Each row is where one point has got to under a steady rotation. How many steps took it there?
The counts run from 0 to 206.
[ 20   3  35 -16   5 -13  33  -6   7  10 -14 -32   8   6  -9  -8 -17  -3
  10  -8  -2  41 -15 -29  13   7  -9 -19 -33  -4   5 -21  17  -8  -5  29
  14  25  -1  -2  11 -28  10  -6  -6  18  26  10   2   9   0  20   9 -36
  -7  13 -16  14 -17  16  -9 -15 -12  18  23  10  -4  25  -1  -1   6   2]	4
[ -3  -1  18   9  34 -17  11 -11 -12   3  12  12  14 -22   3  -1 -18  -7
  35  -6 -19  -2  22 -15 -17   3  23   3 -18  13  15  13 -27   0 -15  32
 -47  -5  23   0  -8  16  -8   2  28 -25  10   1   6 -12  17  -6  26  -9
 -12 -23  16 -25  -5 -17 -15 -17  10  10 -10 -12  10   0  20  15  13  10]	61
[ 11  17  -8 -24  -1   8  25 -25 -16  11   1  -4  26  -3  11  13 -24  10
  -7   6  14   7 -33   5 -18   1  25  26 -24  26  19  -2   6 -18  27   6
  -2 -20  17  -1 -18 -13   6   1 -16  -5  28   7   5  -7  18  27   9  -4
  -8  24  33 -39  12 -21 -20  14   6  -9  -5 -18  -7   2  19  -3  18 -12]	94
[-14  -6  19   8  21 -16  19   5   9  -8  -9 -12 -19  22   1  -1  10 -18
   3  13 -11  41  39 -22  12  12  -8 -14  37 -11  -8  11  21  -1   6  24
  -9  24  -1 -17  36  -7  -2 -20  -6 -16   4   5  32 -16   4  11 -21  -9
   3  12 -13  17 -16  36  -8  -3   0  19  15  18  -1  18 -19  -4   7  15]	167
[  6  24  33 -11   7 -14 -10  19   0   1  -3  -4  19   0  -1 -21  20  13
   7  -4  16  15   9  13  18 -10 -19  -2 -13  25   6   3  -5  25  21   9
 -19 -12 -24   9  16  13  12 -48   1  11  23 -15 -19 -34   8  -4  14  18
  18 -16   7 -31  -6   1  -2  -6  26 -13   2   7  22   7  17 -38  25   3]	139
[ 29  13   7  -7  -6  -6  28  -5 -18  10   3  22 -13  -9   2 -17   3   4
  24 -26  -4   7   4 -36   8  24  15 -10 -41 -10  46  -3  -8 -22 -14  20
 -12   2  21   6   0  -2   1  12  25   6  15   0  -5   3  -4  24  40 -20
  -6  -4  21  17   1  -1  11  -5  -2   6   5  -9 -18 -14   8  35  -4  13]	188
[ -9   5  25  17  22 -31  -3  14 -23  11 -11  13  15 -17  -8 -26  17  -4
  15 -17   3  10  -6  -8   3  -4 -14 -14 -18   6  55  -4   5  12  -7   3
 -14  19  -8 -13   8   0 -16 -29  21   8  18 -24  10   1   7  12  13 -27
   1  12  -5  12  14  26   8 -37  14   5  40  15   2  -1 -25   4  -4  12]	103
[-14   5 -16  30  22  -2 -23   3   9 -22  -4   3   3  -4 -14  -2   8 -32
   9   9   1   7  26  16 -11  14 -10  39  17 -27  11   1  -4  30   2 -13
 -33  10  -1  12  28  10 -37 -19  -1  -6 -29 -12  33  -3 -23  -5   6   0
  -2   3  -9 -15  13 -11  10 -20  10  13  29  30  20   4  -8 -16   7   4]	205
[-14 -11   3  23   6   2  -7 -19   9 -23  -3   1  -7 -18  -3 -10   8  21
  12 -23 -31  -5   5 -14 -16  -9  25 -18 -63  16 -30 -22 -13  -7 -19  20
   5  -3  32  -3   9  -3 -16  -1  10   9 -21 -16   9  10  -8   0  19 -19
  -7 -15 -14  11   0 -12  14 -17 -20  10 -20   1  17   2 -22   2 -29   7]	148
[ -4  -7   5   7  42   5  20  14 -16   5 -17   6 -28   3   0  12   1 -24
  12  12 -15  -7  20  -5 -14   4  -5 -13  52  -3  12  41   4  15   1   3
 -38   6  -4 -32  -5  12   5  -9   1  -6   9   3  23  -2  25 -23   7  -1
  -7   5  -7  -2  11  27 -17  -8  -1  15   3 -22 -23   7   8  21  25  -3]	162
[ -5   3  41   4  15  -1 -11   9  -3 -20  -8   3   7 -13  -6 -19  12  20
  30 -17   4   8  24   8   3   0  -5   2 -33  15  -9  -7 -10  37  -8  17
 -23 -20  -1  17  12  14   1 -41   5  12   1 -17 -14 -17 -12 -14  26  -1
   7 -24   9 -33  -5 -11   4 -19  15  -4   0  11  23   9  18 -34  14  -3]	142
[ 14   8  -8 -19  -6  25  -3 -13   7 -24  -9 -30  16  -1  -1  -6  -1  14
 -16   6  24   9 -21  23   0  -2   4  22 -13  23 -36 -23  21  18  15 -10
  17 -14  18   3  18 -21  13 -24 -34   8 -13  -7  23  -1 -21  14  13  24
   4  16  10 -32   6 -19  -8   7 -13  -8  -5  -3  10   8  15 -37  12 -10]	176
[  6  20 -43   7 -15   7   2 -11   5  11  22  15  -2 -13  11   1   8   9
 -25  -7 -28 -28 -11  -6 -10 -12  20  -3 -27  19   3   1 -23 -44   5  -6
   5   0  28 -12  11  -2  -7  27  13   4 -16  -6  19 -11  14  15  25  24
  -5 -11  -6  26  13 -12   2  -1 -14 -10 -34 -12   3 -28 -18  22 -14  13]	153
[ -9 -13  31  16  16   1 -12  -6   4 -29 -14   2  -4 -20  -8 -17   7  22
  31 -21 -14   1  20  -6 -10  -1  11  -9 -55  12 -28 -19 -14  25 -22  22
 -10 -16  24  10  10   4  -9 -26  10  10 -13 -19  -4   8 -19 -13  27 -19
  -3 -21   1 -17  -5 -16   8 -20  -3   7  -9   9  17  11   1 -15 -12   1]	145
[-32  13   0  22  24 -16   0  -5   5  -5   4  17  23 -12  16  17   6  -2
 -22  24  -8 -11  -1  22   2 -11 -12   6  35  11  11  -3  -4  12  42   3
 -25  -4 -11 -26  -4  29 -31 -18  -1 -11  -6 -16  22 -21  22   1  -6  12
  -6  13 -10 -11  31   8  19  -7  34  -3  20  22   8   7 -23 -11   9   6]	200
[ 20   4 -19  -7 -31   8  23 -38  20 -20   6 -17 -14   9  21   3   1   3
   8   2   0  38   0 -38  12  18  15  -6 -18  -8 -11 -31  17 -36  16  31
   3  12  17   7  12 -14   0  15  -6 -14  11  22  10 -14 -10  32   2  -6
   0  -5  10  -3 -19  -2  10  31 -11  15 -14  -6   3  16   0   6  -3  14]	88
[ 25  35 -20   8   2 -12 -12 -22  20  15  23   0 -11  14 -11  -6 -19 -12
 -17  15 -24   0  18   1  -3  32  13   2  -1 -11   8  31 -36 -17  13  21
 -30  35  15   2  13   1 -17  29  16 -12 -14  19  16 -10 -18   9   8   6
 -19   3  -3   9  -1 -32   6   4   5   9  -5   2  -4 -15 -22  23   0   3]	27
[ 21  30 -24  15  -1 -13 -19 -24  18   6  24   7 -16   8  -5 -11  -7 -12
  -8   5 -23   2  17  -3  -2  31  12  -3  -3 -16  14  27 -32 -19   9  21
 -29  39  15   1  15   4 -22  29  19 -14 -11  16  15  -9 -19  11   5   2
 -12  -1  -4  12   0 -24  16   2   3  13  -3   0  -1 -13 -30  28  -4   7]	26
[  8   4   4  -7 -20  22 -13  17  -3 -16 -24   3 -38  29 -21 -20  30  17
   0 -25   3  30  23 -10 -10  16  14  13 -42  -4 -15   8  14   5  -4 -11
  21 -15   8  18  36 -27   6 -29 -15  36  -2 -11   0   7 -22  15  -1 -19
  10   8  18   2  -5   0  -1   8 -11   2 -12   5   0  -2  -8 -17  -8 -13]	46
[ -9  -2 -42  29  -6  15  13 -16  30 -21  -2  -3  -7 -11  19  36   9 -23
   1   9 -23 -19 -11  -7 -10 -10 -15  14   9 -14  -8 -24   1  -8  33  -7
 -34  -5 -13  -3 -11  30 -23  19 -11   3 -10   6   9 -18  11 -19  20  13
  -7 -25 -27 -15  17  -4  19   6   1  12 -11  -2  15  15   5  -1  13   4]	119
[-10  20  17 -12 -10  11  14   8 -12  -4 -10  31  11 -14  10   3   6  40
 -19 -13   9 -16 -12  22   5  -4   9  17 -34  15   5 -13   1  14  23  -8
   8 -50   5  -4  -5  15  -6 -24  -9  30   1 -28 -14   2   1  10  30   4
  -1  12  24 -17  38  -9  19   7  22 -23   1  10 -10 -11   7 -18   6 -13]	13
[ 13  24  35 -27 -13 -15  38   0  10  15  -2 -12  17   6   4  -4 -10  24
 -14  -7  -4  30 -12 -19  26   4  -6  -8 -47   4   6 -33  13 -23  14  20
  30   1   0   0  19 -20   4 -10  -7  26  21   0  -9  -6   2  35  15 -21
  -5  16   0  23  -2   8   3  -6  -1  -3  14  23  -3  10  -5  -9   1   9]	7
[ 22  14 -16 -18 -28   6  26 -37  13  -8  15 -12   1  10  23   5 -12   9
  -5   5   6  31  -9 -28   6  15  24  13 -25   4   1 -23  10 -38  23  25
   7  -1  22  12   5 -17   0  18 -10 -13  17  19   6 -19  -5  41   5  -2
  -5   5  21 -15 -11 -16  -2  29  -2   5 -15 -10   5   4   8   3   7   8]	90
[ 26  -6 -10   4 -11   2  16  -4 -15  -7  -8   5  -3 -27   8 -21  22 -10
  39 -32   7   5 -22 -36   5   2  -2 -13 -42  -6  49 -27  10 -10 -14   1
 -14  10   6   4  -5   0   0   3  19  11  18  -4   0  -5   3  13  47 -14
   6 -15   6  -2  -2  11  13 -15 -12   8   5 -19   0   3  10  19  -1  16]	185
[-12   1  20  13  26 -23   1  10 -30  10 -19  10  23 -21  -6 -14  11  -7
  17 -13   8   5 -27  -2  -8 -17 -11 -12 -17  17  51  -1   9  13   0  -4
 -16  14  -9 -19  -9   1 -11 -27  10   8  28 -20  10   3  23   5   9 -30
  -3  19  -6 -10  22  23  -1 -35  11   5  35   0  -2   8 -16   2   4   1]	101
[ 30  38 -18   3   7  -9 -10 -21  20  19  23  -7  -9  18 -12   2 -29  -7
 -25  19 -26   0  15  11  -4  28  15   6   3 -10  -1  36 -36 -20  14  16
 -28  33  17   1  14  -3 -13  32   7  -8 -12  22  13  -7 -15   6   6   8
 -18   8  -3   6   1 -30   0   3   1   8  -6  -2  -5 -11 -14  20   9  -1]	28
[ -2  25  20 -21 -14   8  20   8  -6   1  -7  25  16  -8  12   2   3  41
 -26  -9   7  -8  -8  18  11  -4   5  19 -37  14   6 -19   2   5  29  -5
  16 -46   6  -2   1   8  -5 -26  -9  30   2 -25 -14  -5   2  20  25   3
  -3  11  25  -9  30  -8  15   6  18 -24   0  15  -5 -11   5 -22   8  -9]	12
[ 23  -8 -15   7  -9   8  13  -6 -14 -13 -14  -1  -1 -33   8 -18  23 -10
  40 -29  12   1 -30 -32   3  -3  -7 -12 -41   4  41 -34  16  -5 -12  -3
 -15   8   4   4  -7  -2   3  -1  13  14  17  -5  -1  -4   3   8  46  -8
  11 -20  -2  -8   2  14  12 -16 -14   9   3 -22   4   7  11  14   1  15]	184
[ 16 -15 -20   6  -5  23   4 -11 -10 -23 -21 -21  12 -34   8 -12  21  -5
  29 -18  21  -7 -49  -7  -4 -17 -13  -7 -31  20   9 -41  25  12  -1 -14
  -4  -2  -1  -2 -16  -5  11 -13 -11  14   9  -8  10   1   1  -2  41   6
  10  -6 -10 -26  11   7   5 -10 -22   4   0 -27  10  16  13  -9   6   2]	181
[-19   7 -13  31  23  -8 -17  -2   8 -19   1   7  10  -9  -9   2   9 -28
   6  15   0   3  21  14  -7   9 -12  36  22 -21  19  -1  -5  27   7 -10
 -37   5  -3   4  23  16 -39 -19  -1  -9 -23 -16  30 -15 -15  -2   4   8
  -3   1  -7 -16  18  -5  13 -21  17  11  28  29  21   4 -11 -20   8   7]	204
[ -8  -6 -48  28  -8  14  12 -12  22 -18  -1   3 -12  -8  14  36  13 -37
  14   2 -18  -3   1 -20 -16  -3  -8  29   2 -27  14 -12  -1 -15  22 -15
 -41  -2 -10  10   0  24 -26  16  -5   3  -5   8  12 -17  13 -12  21  -1
  -6 -27 -16 -17  11  -4   8   3   3  22  -7   1  18  11  14   1  15   6]	121
[ -8  -5  24  13  41 -17  14 -12 -13   3   7  11  10 -16   1  -1 -23  -7
  35  -5 -25   1  23 -15 -20   2  27   4 -20   9  12  16 -28   0 -21  32
 -40  -5  32  -4  -4  10 -11   1  23 -24   4   1  10  -7  17  -3  23 -17
 -15 -13  13 -16  -4 -16 -21 -23   7  15  -6 -10   9   1  12  17   6   7]	62
[ 16  26  -1  -7  23   2  16  -9  22  26   7 -26   6  16  -9  25 -43 -13
 -34  28 -27  -7  -8  24 -15   3  -6   8  16   3 -26  29 -22  -4  28   8
 -19  13  -5 -13  -4  -2   2  14 -21   6   1  18  10  -5   8 -17   4   6
 -25  12 -23  -5   8 -20 -21   0  -3   6  -3  -7  -8  10   6   1  26 -13]	32
[ 12  15  -5 -20  -3  24   1 -13  11 -23  -5 -30  12   7  -2  -7  -1  17
 -21   9  24  19  -9  22   1   3   4  26  -6  19 -36 -18  17  14  14  -3
  22 -18  19   6  23 -20   8 -24 -32   4 -15  -5  23  -5 -22  23   8  23
   6  17  16 -27  -1 -19  -8  12 -11 -10  -5   3  10   7  13 -36   8  -9]	175
[  5   7   5   8  19 -11   3 -13 -11  -1  16  10  13 -23  12  -6  -1  -2
  34  -7  -6  -8  12 -15  -6  -1  16  -5 -16  19  21   9 -25  -2  -1  28
 -52  -5  13   2 -11  23  -1   0  27 -23  17   1  -2 -30  20  -9  32   8
   0 -30  14 -35  -5 -16  -6  -6  17   3 -20 -22  15   1  22   9  15  11]	59
